In the data rows, 128 means zero.
Some points:
142 129 175 121 156 113  89 113 107  86 166 135 132 132 126 142  74  89  81 138 117  68  75 126 111 116 109 185 134 167 145 135 177 172 159 120 137 129 147  86 104 113 165 199 170  97 229 255 163 203 136 102 185 104 111  45  71  69 157  71  98 146 151
125  86  48  75  74 136 144 109 168 124 134 102 181 163 124  76  99 111 115  77 190 165  78 116 117 152 140 104 177 115 121 161 160 180 114 123 115 162  95 157  97 131  63 170 151 241 102 179 160 210 224 157 122 113  89  97  34 130  93 129 115 112 134
116  96 114  75 160 153 145 123 129 175  56 119 138 156 159 140 180  75 108  88  88  90 164 149 129 102 126  85 117 218 122 108 160 138 169 151 103  59 108 153 124 132 148 174  88 136 167 125 133 192 205 123 145 125  79 167 187  55  15  36 129  83 133
 79 156 148  97 142  75  84 149 102 141  39 155 152 176 140 160  95 127 103  93 112 154 172  96 117 135 104 153 206 118 123 180  98  83 118 175 174 205 130 106 154  83 121  25 115 151 129 191 175  90 182 190 152 122 170 133  99  63 113  65 118  91  69
 58  83  96 147  72 127 154 160 114 121 167 145  29  73 103  77 151 148 137 165 110  76 154 107 133 153 100  94 128 134 121 188 137 140 143 107  77 123 171 176 117 115 156 131 184 127 119 146 190 120  99 210 153 170 194 170  84  35  21 146 120 170 110
 96 117  96 179 165 103  77 137 104 100 155  82 178 149 109 158 110  95 181 153 167 113  86 166 125 139 125  82  67 108 147 139 158 197 150 106 129 140 119 125  68 211 135  70 195 107  95  99 136 131 128 160 230  94 198 144 170 175  74  46  93  60  74
128 174 117 110 107 107 144  78 160 109  88 117 101 157 161  72 128 126 136 128  98 142 154  82 112 164 130 130  91  96 161 168 165 125  98 199 200 141 193 140 166 103  73 164  84  89 124  38 123 213  98 175 250 147 137 111 161 115 145 146  34 103 125
109 112 133 149 140 176  92 138  90  84 168 132  67  72 112 158 148  86 112 111  56 148 102 126 133 104 179 113 101  22 152  71 175 159 115 206 142 158 123 157 194 115 167 104  92 200 185 116 125 117 198 105 109 213 164  85 121 187  70 126 106  91  84
120  85 196  76 116 112 132 119  75 126  90  88 101 137 126 166 167 227  54 138  98 104 132 108 146 103 149 106  57 124  86  46 175 171 122  80 141 142 169 153 118 225  90 120 123 126  98 166 134 138 189 160 157 157 156 196 117  75 244 193 114 123 121
173 113  48 116 122 111 100 112 137  25  65 128  49  99 149 115  88 185 177 101 144 122 116 149 148 105 110 126  40 112 107 118  74 127 215 143 191 181  95  92 110 104 141 163  41 143  91 160 121 143 121 132 142 162 171 185 117 150 135  61 212 139 173
134  61  92 143  88 155 130  61  96 139  34 169 115 136 131 146 120  74  93 174 135 127 161  93  87 131 114 179 138  72  91 138  43 148 116 126 117 101  79 142 207 171 153 207 200  91 115 153 116 165 136 165 147 129 165  80 250 196 143 169 182 142  94
156 130 137 138  44 167 123 131  61 131  51  63 132  56  75 136 107 105 140 107 178 133 153 156 137 103 103 104 146 167 141 128 114  86 142  85 186  87 133 141 236  99 168  80 216 125 185  59 130 164 139  68 138 103 189 189  40 157 172 144  97 142 157
124 153 101  24  97  38 169 154 111  79 188  85 113  66 133 120 151 127 120 104 175 133  54 156  99 124 152 131 224 172 147 135 114  46 143  98  95 155 211 102 191 180 125 153 126  72 126 147 146 111 140 122 101 172 142 129 236 198 133 127 119  73 115
 78 129  61 146 159 127  40  29 177 176 110 103 164  81 110  57 126 126 145 170 127 122 164 142 140 146 106  49 171 208  95 118 106 189 147 185  98 146 204 116 124 135 220 123  63 142 153 153 114  70 161 109 129 111 132 127 136 183 207 210 100 126 133
145 134 188  66 114  97 137 130  52  62  64 117  48 171 122  84  71  62 181 159 121 144 106 161 161 135 139 181 171 203 140 109 181 184 140 150 122 173 129 176 112 126 116  98 175 206 109  91 116  39 103  96 127  97  46 150 205 146 126 174 142 196 128
130  95 132 168 149 109  61  93  33 130 133 138 122  53  66 150  95 159 122 137  79 178 152 108 166 129 171 156 169 250 220 197 138 121  56 137 158  99 112 143  78 148 109 212 109 127  85 106 100 172  75 152  72 162 100 139 112 145 151 118 170  87 103
140 147 194 111 147 179 156 143 209 159 165 125 119 123  98  51  82  19  63 154 124  87 164 148 153 155 154 139 102  74 118 107  82  52  96  96 176 101 147 170  13 126 109  91 125 152 136 151 135 134 126 157  44 119 187 147 166 163 174  85 126 108 185
166 182 123 210 156 135 197 219 180 161 134 160 126  76  40  99  50 156  85  57 138 118 135 133 139 111 139  92 102 115 126 165 115 143  99 137 139  74  68  75 109 138 104  76 123 111 138 148 156  97 197  98 172 140  63 126 215 104 150 171 127 184 131
 99 113 211 124 170 111 163 217 214 145 161 134 157 105 120 132  90  41 125 135 101 172  91 123 170 131 125 130 104 155  87  89  51  57 161 143  64 144  80 142 160 184 123 159  78 105 125  48 117 148 102 167 198 115 120 113  37 125 146 164 180 156 122
128 114 107 203 120 124 155 156  75 255 204 150 100 199 177 129 137  52 161 111 111 117  71 105 105 153 129  80  95 178 141  96 150  80 104 101 114 135  90 107 151  31 121 123  94 115  62 163 115 121 140 125 126 149 134 149 133 157 209  89 123 210 126
122 132 177 208 114 158 139 165 107 120 173 130 188 171 173 151 122 154  56  58 118  87  72 132 149 116 147 102 244 108  73 109  65 183 130 182 165 142 142 144  63  57 117 169 128  73  78  64 108 111  96  94 114 114 174 138 135 122  86 169 135 140 184
 89  92 109  88 186 190  80 123 182  92 167 176 168 195 104 132 162 155  84 100 136 139  66 115 114 135  82 125 151 125 182 124 175  88 117  26 127 141  41  81 145  80 118 109 105 146 189  81 110 100  65 118 146 108 174 160 199  80 133 216 159 126 173
198 197 124 156 133 158 125 117 151 113 104 138 167 145 185 137 149  97 100  82 152 169 165 106  95 108 148 196  84 165 100 135 153 119 135 106  43  70 163  84  59 116  96  60 107 129 105 190 132 154  44  89 139 159 150 156  86 196  36 235 143 136  87
141 198  86  88 108 144  86 115 168 196 206  83 115 170 141 156 146 167 154 126  61  76 130 126  80 158 146 255  67 153 179 151  47 157  98  95 131 147 128  99 138 160 125 110 152  91 105  60 123  84 213 103  82 110 128 106  87 115  84 152 159 174 172
215 105 148  73 151 104  80 163 178 102 118 151 131 171 149 204 146 154 195 165 103  87 124 139 186 124 123  42 140  66 146 135  77 113 160  87 139  71 112 123 107  35 130 121 166  69 124 120 168 129 123 182  60 151  12  92 100 163 130 202  73 114  90
141 149 211 166 112  85 214  85 223 127 140 185 120 113 165 130 144 203 172 115 103  60 171 136 102  97 110 151 161 151 107 131 175 143 123 115  82 147  69  37 116 132 164 151 168 231 128  41  83 129  92 125  80 140 166  94 117 145 167  74  76 102 106
136 105  38 160 147  95 137 170  97 108 120 136 133 160 124 165 182 161 150 154 157 152 168  70 114 125 151 188 189  42 119 126 169  46 131 134  76  95 194 158  16 145 205  70 104 122 149  40  96 182 148  81 128 110  81  91 114 107 204  92 163 183 132
181 178 152 137 179 157 110 123 127  72 149  79 209 117 178 115 126 136 105 139 130 136 204 121 101 131 118  63 120  66  94 161 239 106  88  75 136 128 136 154 238 171 141 187  98  89  79 127 118  40 101 149  69  93  92 127  86 133  97  43 166 216 149
127 111 116 199 134  91 160  89 155 223  55 156 146 128  80 108 185 153 150 207 163 112  42 179 168  59 148 215 148  47 173 102 166 141 150 118 135  91 167 155 171 106  57 156  76 122 137 141 166  44  69  92 122 101 110 131  60 111 104 109 162  76 130
165 141  88 144  82 164 174 149 123 124 165 139 129 115 159 123 181 168 144 209 166 162 146 117 130 139 129 128 144 197  65 102 106 185  91 123 165 188  31 177 183 182 120   0  89  81 151 164 121 168  48 106  69 105  81  76 136  90 126 104 102  54 137
 76 206 140  48 159 135 202 105  51 192 149 123 141  79 156 173 104 169 183 118 126 174 110 136 102 176  38  79  62  42 168 111 105 148 141 213 124  90 133 125  95 157 120 136 167 153 157 184  78 127  49 113  55  82 117 135 129 101 129 167 158 118 130
 60  75 187 152  93 161  95 123 141  86 177 157 128 153 103 134 180 189 166 123 211 231 212 167 128 137 151 129  46 126 101 117  46  71 122 153  94 133 179  99 129  83  93 184 183 127 122 167  89  50 149  70 134 123  65 110 156 106 121  63  93 111 138
There is one direction along which these points spread out most. Where along it does each point below lie, from 0 to 99? The average is 50, and the first point in the table lies past the average. One standard deviation of the points above along it is 16.
166 182 123 210 156 135 197 219 180 161 134 160 126  76  40  99  50 156  85  57 138 118 135 133 139 111 139  92 102 115 126 165 115 143  99 137 139  74  68  75 109 138 104  76 123 111 138 148 156  97 197  98 172 140  63 126 215 104 150 171 127 184 131 -> 29
134  61  92 143  88 155 130  61  96 139  34 169 115 136 131 146 120  74  93 174 135 127 161  93  87 131 114 179 138  72  91 138  43 148 116 126 117 101  79 142 207 171 153 207 200  91 115 153 116 165 136 165 147 129 165  80 250 196 143 169 182 142  94 -> 66
128 114 107 203 120 124 155 156  75 255 204 150 100 199 177 129 137  52 161 111 111 117  71 105 105 153 129  80  95 178 141  96 150  80 104 101 114 135  90 107 151  31 121 123  94 115  62 163 115 121 140 125 126 149 134 149 133 157 209  89 123 210 126 -> 30
145 134 188  66 114  97 137 130  52  62  64 117  48 171 122  84  71  62 181 159 121 144 106 161 161 135 139 181 171 203 140 109 181 184 140 150 122 173 129 176 112 126 116  98 175 206 109  91 116  39 103  96 127  97  46 150 205 146 126 174 142 196 128 -> 61
 96 117  96 179 165 103  77 137 104 100 155  82 178 149 109 158 110  95 181 153 167 113  86 166 125 139 125  82  67 108 147 139 158 197 150 106 129 140 119 125  68 211 135  70 195 107  95  99 136 131 128 160 230  94 198 144 170 175  74  46  93  60  74 -> 68
 99 113 211 124 170 111 163 217 214 145 161 134 157 105 120 132  90  41 125 135 101 172  91 123 170 131 125 130 104 155  87  89  51  57 161 143  64 144  80 142 160 184 123 159  78 105 125  48 117 148 102 167 198 115 120 113  37 125 146 164 180 156 122 -> 28
141 149 211 166 112  85 214  85 223 127 140 185 120 113 165 130 144 203 172 115 103  60 171 136 102  97 110 151 161 151 107 131 175 143 123 115  82 147  69  37 116 132 164 151 168 231 128  41  83 129  92 125  80 140 166  94 117 145 167  74  76 102 106 -> 35
 60  75 187 152  93 161  95 123 141  86 177 157 128 153 103 134 180 189 166 123 211 231 212 167 128 137 151 129  46 126 101 117  46  71 122 153  94 133 179  99 129  83  93 184 183 127 122 167  89  50 149  70 134 123  65 110 156 106 121  63  93 111 138 -> 44
215 105 148  73 151 104  80 163 178 102 118 151 131 171 149 204 146 154 195 165 103  87 124 139 186 124 123  42 140  66 146 135  77 113 160  87 139  71 112 123 107  35 130 121 166  69 124 120 168 129 123 182  60 151  12  92 100 163 130 202  73 114  90 -> 32
173 113  48 116 122 111 100 112 137  25  65 128  49  99 149 115  88 185 177 101 144 122 116 149 148 105 110 126  40 112 107 118  74 127 215 143 191 181  95  92 110 104 141 163  41 143  91 160 121 143 121 132 142 162 171 185 117 150 135  61 212 139 173 -> 66
